rotation steps, each row followed by its count of steps:
The counts run from 0 to 273.
[-42  -9  -5 -23 -10 -13   5  57  46  37 -19 -10 -13  -4  23 -16 -50 -37
   7 -15  -8  41   0 -30 -12 -17  58   1  61  32 -10  38 -13  21 -16   4
  15  -2 -58  17 -22  29 -42  -5   7  19 -12  19 -19  -2] | 151
[ 41 -20  11  15 -22  -7   5  32 -26  -9 -23   1  32  55  25 -17  -9   3
  48   3   2  33  -8   0 -24   9  53  35 -49  26   6  19  13  -3 -13  20
 -47  12   6  28  29 -32 -12 -31 -13 -10  42 -55   5  12] | 177
[ 32 -14   5  -2  20  -9  13 -13  16 -17  25  50   6 -20 -55  11  26  10
   1   8  11  16 -23  40  14 -16   5  60  50 -30   3  -9  24 -34  -2   0
  11 -18 -25  -2  13  42  43  18 -34  46  -9 -20  21  34] | 89
[ 20 -23  36   8 -38  31 -32  -3  -6 -38  20  21  10  35 -15  22  45 -19
   5  14  48 -10  -6  20 -26  36  17  32 -11 -43  41  49  30  21 -27  10
 -12  -4   2 -26  19 -22  -1 -51 -18 -23  16 -20  27 -29] | 56
[-21   7 -17  17  -1 -26  -6 -18  -7  20 -17 -34 -13  11 -12   0  -4 -18
  74 -38 -26  38  24 -35  -7  -7 -32  -7 -34   3  29 -23  20  19   9 -24
  -2  33 -16  28  20 -41 -21  20 -21 -33 -28   5 -62   5] | 149
[ 66 -28  -3  43   2 -13  38 -20  54   7 -36  14  -5   2 -13  -5   0  11
  38 -50 -19  12   2 -14  26 -18 -19   2   1 -46  42 -38  24 -24   1  22
  47  -7  10  42  30 -12  12 -25   1   5 -30  -3  31  14] | 228
[ -1  -1 -45  -7   5  39  -4 -16 -12  14 -14  21  10  44  40  24 -32  27
  44 -16   8   8  -8   6  -5  42  37 -23  -4 -56 -16  21  22  29   4 -15
 -48 -28 -21   3  -3   9  -1   1  44  -6  19  13  33 -14] | 20
[  7 -36  41 -10 -19  45   6 -17 -48  14 -29  -9 -10 -58  28   4   2  -4
  19   6   6  -8 -34  33 -28  -6  14   4  -2  12 -27 -11  16  17 -25 -38
  12  16  10   3 -14 -56  -6 -32  55  -8  10  33  33  24] | 248
[ 44  10  -9  27 -12  22 -10   9 -22  34 -13 -15 -38 -45  -1  22  31   3
  32  11 -31 -36 -27   9  -3  31   1  -8   0 -12   9 -19 -39  23  39 -11
 -13 -16  13  26   8 -46   3 -22  43  22 -13 -12 -20  11] | 59
[ 29  23 -16   5  36 -20 -12  -4   3 -19  -8 -25  31   1 -36   8   4   8
  -6 -46  -2  24  -1 -10  11 -39 -75 -15 -33 -21 -42 -21  -7 -36 -16   0
  46 -19   3 -14  21  33  -5 -29   0  -1 -25  41  39  -9] | 113
[ 19 -31   7   6   2  21 -36 -10  22 -44  30   6  50  29 -19  29  -8   5
   4  -9 -24  14  26  11   9   6  -6  37 -24 -28  -9  22  11 -51   4  11
 -12  16  47 -21  63   4  42  -2  -7  10 -38 -46  20  15] | 211
[ 24  12  -9  10 -16  19 -14  10  30 -19  -3   3  -3 -22  23  16 -12 -21
  -8 -26 -43 -24  28 -36  12  18   3  13  12 -24  -7  -3 -29  29 -21  35
   9  32  27   6  27 -18 -21  16  28  75  15  73 -38 -32] | 202
[  6  21   4  20 -26  28  46  -3 -41   5 -27 -25   9 -23  33 -77 -23  20
  -6   8 -27   2 -15   1  23 -17  23  -8 -15  55  22 -12   3  38   3   9
 -10 -18 -27 -37 -45 -18   8 -43   1  -6  -8   0 -11 -15] | 138
[ 32  26 -26  18  -7  37  -3   2 -28 -43 -28  19  -6 -19 -22   1  -1  -1
 -19  27 -12  -3 -39   5 -15 -19 -17  20 -34  29   6 -17  -9 -14 -52   8
  -4  36  17 -27 -24 -44   3 -33   6  13  38  81  -4   1] | 87
[-18 -35  29  23  -4  25 -26 -39 -30  23  18 -21   2   0 -47  10   1   4
  20 -46  38 -47   9  28   5 -49 -34 -35 -21   3 -22  -3  40  14  -7 -11
   6 -16  37 -14 -10  -9  -3  12 -10 -42  -6  11 -23   9] | 109
[-25  22 -65  30  -4  29   7 -29  -5   6  -9   3  -6 -21  38 -16 -37   7
  15 -35 -14 -21 -42 -52   4   0 -20 -13  16  -1   2 -20  25  24 -16   4
   8  26  12  -8 -27   8   7   7  -6  13  -1  94 -44  -4] | 1
[ -2   9   2 -24   2 -18  21 -13 -23   4  22  22  11  27 -35  10  15  24
  88 -14  18  37  -5  15 -26 -14  -5  14   8 -26 -22  27  52  42 -15 -21
 -32  -3 -75  14  14  20  31 -25 -27 -25 -16 -10   6   8] | 141
[-23  15 -37 -12 -23   9  -9 -46 -24  45  -1  20  14  14 -12  13 -25  48
  34 -12 -33  -5 -11 -14  36  38  15 -10 -28 -20 -36   2  21  11  56 -22
 -62  12 -19 -13  11  -8  25  53  21  17 -17  10  -9  22] | 19
[-11   0 -10  -9  14  24 -13   6  -5 -18   7 -17 -20 -37  17  37 -12  20
 -22  -4 -29 -29 -16  47  14  22 -22   1  14 -29 -24 -24 -47 -45  63  44
   2 -35  26  -4  14  11 -16  -4  44  13 -35 -15  45  19] | 215
[-27  -7  -8 -41  11 -29   5 -36 -26  24 -12   4 -23 -36 -37   7 -30   2
   4   4  10  14  23  -3  14 -47   3   5 -19   9 -50 -15  75  19  -1 -42
 -10  23 -38   3 -27   3  -8  75   1 -28   0  29 -28  10] | 271
[  7  34  20   4  -8  25  -7 -46 -29 -10  25  -6   8  14   8  33  36  31
  -7  59 -21 -37   3 -21  -1  38 -26 -11 -87   6  42  10   9 -11   2 -10
  -2   1  -7   0  -3 -43  24 -12   8 -43  -2 -19 -37 -41] | 51
[-26  51 -23   9  27 -16  26  16  70 -42  46  43  25  13  18  27  15 -27
 -37  36  14  11  13 -35  17  34   9   5   0 -38  16  -2 -22   6   0  -4
 -18  -7 -10 -14  -7   8   3   8 -26 -41  40 -60  -2 -58] | 44
[ 60  28   6   7  -3 -13   2  48  38  22  -4  11 -16 -32 -10  -3  17  10
  15  11 -12 -60 -14 -15   3  70   9 -12  32   7 -40 -40 -37   0  19   1
  37 -12  14 -24   5 -29   3  -9  30   9  51  38   3  17] | 197
[ 41 -19 -27  27  22 -18   9 -15  31 -11  28   0 -25 -18 -33  32  15  23
  13  -4  -2   2  18  32  27 -55  -4   5  35 -60  32  -3  34 -17 -21 -14
  25 -35 -46  44 -10  11  46 -14  19  13 -15 -17  18  -3] | 227
[ -9  17 -25 -12  17  36 -33 -17 -25 -51  16  24  10  29 -36  35  40  -8
 -20  13  37  56  10  28  -5 -25 -47  20 -11 -36  28   5 -21   1 -23 -20
 -26  12   7  -1  33  21 -30  28 -31 -23  12   0   0 -17] | 96
[ 33  -3 -19  11 -28  22 -61   9  -7 -36 -23 -11 -20   0  25   2 -34  -9
 -15  44 -14 -30 -12  -3 -10   6  33 -17 -32  46  21   3 -13  20   2  19
  -4 -15  35  -6 -63  -6 -18 -19  44 -16  45  18 -38 -28] | 190
[-51  12  23 -45  14  18 -30  -2 -11  12  67 -37 -12 -26  -7 -14  12   8
 -45   2  16  -8  -1  31 -15 -22   2  20  49  20 -43  29  -4   0  24 -40
 -43  10 -21 -35 -20  26  12   9 -12   0  43 -22   4  32] | 128
[ -9  -8  32   8  -1 -19   3  -4  28  17 -16  11  11  34  31  19  27  21
  42 -18  25   0  29 -16  -1  20  45  -4   3  26  32  11  11 -14   4 -18
   0  11  26  36  14 -30  15  -9 -13 -34  53 -61 -21  20] | 39
[ -9   6  60  21  -2  16  24 -29  -2  25 -25 -13  49   6  26 -23  -7 -28
   1 -61 -10  20   6 -20   9  15  -7 -14 -34  36  -7  -7   7   8 -13  -8
 -23  43  48 -50  44 -36   6 -19 -42   1   8  17  36  47] | 126
[  7 -19  -8 -11 -27  53 -53  15  -7 -13   7  27 -39   2 -13  28  30 -42
  16 -17  -3 -22  31 -15 -15   8  17  10  -1 -23  17  13  -5  13   8  27
 -19  42  24   8  13 -41 -23  60  -1  15 -47  27 -52 -39] | 64
[-16  -3   0  12  -4  14 -25  44  43  13   7  12 -53 -42 -20 -12 -22 -44
 -53  29  -3 -44  -9  23   3  27  19  -9  27 -13 -13 -10 -12   0  30 -14
  18   2  52 -49 -33   0   3  34   9 -25   8   0 -19 -11] | 76
[-24 -48 -23  13 -14   7 -28  12 -22 -11  24  -9  33  28  63   9 -40  -1
   5 -20  37  27 -11   5  -6  16  62  -2  14 -25   4  40  24  17  -1  -9
 -34 -38 -10  15  18  40 -13 -40  35  -3  47 -26  26 -23] | 21
[ 19  -4 -41  18 -23 -22  20   9  19  22 -11   2  11 -42  16  29 -23  29
  29  29 -47 -28 -22  10  10  26   7  37  16 -33 -25  -3   9 -30  23  14
  -6 -29 -47  19  33  -2  45 -31  21  37 -31 -20  30  17] | 54
[ 51   2  -4  37   4 -22  33  11  32  -1 -12   5  -4 -24  19  26  25  -9
 -26   1 -28 -31  30 -39  44  -4  18  18  -9  -2  26 -86 -14  10 -12  11
  11  16  -9  13   7 -35   8  24 -21  15  46  -9 -55 -22] | 201
[-36 -10  -5 -26 -31 -26   6   1 -34   2  12 -16   2  -9   9  44  20  14
  39  28  40 -36  -5  -8  -7  19  28  31  26  19 -49  14  27  16 -22   2
 -17  22 -63  30  -3   6 -18  26   3  25  15  18 -51  -1] | 168
[  1 -23   9   7  -8   7  -7   1 -64  -7  23 -17  15  20 -35 -43  41 -18
 -29   9  24 -12   0  43 -11 -79   1  -8  38  41  28   7  -2 -29 -33   5
  -1  -8  -8   5 -36  37 -10   8 -73  -2 -26 -11 -36  -9] | 258
[  1  -8 -27  -2  18   4  -6 -14 -24 -28   4 -17  11 -17 -20  12  11   9
 -19  -5   5  22  43  27  26 -71  16  20  -2  -7  21 -32  17 -22 -21   1
 -30  41  -5  42  15   0 -14  46 -14  11 -18 -48  -9  11] | 97
[-53  -6  32 -18   2  20  -9 -45 -49   6  54 -29  15  39  37  11  28  33
   7 -10  24 -17  -4  27 -13   0 -39 -54 -10 -10   0  23  13 -19  -9  11
  -6 -36 -18  31  12  37 -15 -18   5 -18 -39  15   8 -24] | 136
[  9  13  22 -36 -13  15   3  37  75   3 -28  38  -8 -29 -24  -2  -9 -24
 -39  -1 -28  14  21  -6   5  -1 -12  17  11 -30  -3   6   8   7  -6  12
  39  46  23 -49  -3 -14  -5  50  -8  14 -35  34  24 -16] | 237
[-19 -47  14  27 -13  13 -13 -29 -12  -7  27  -2  15  40 -34 -35 -25 -13
 -16 -48  19 -20  13  -6  -8 -24 -17  -9   1 -47 -23  15  48   7  19  36
  38 -20  63 -44  -1  34  13  -7 -36 -46 -25  -7  37  15] | 108
[ 42  12 -44 -10  -8  34 -37   5  11 -19  39  13 -48 -20 -48  25  25   7
 -19   4   2  -8   5  17  -6 -48 -31  -7  35 -36  45  31  -2  16 -37 -20
   6 -15 -50  14 -63  16  17  -3  24  -9 -10  29 -36 -25] | 226
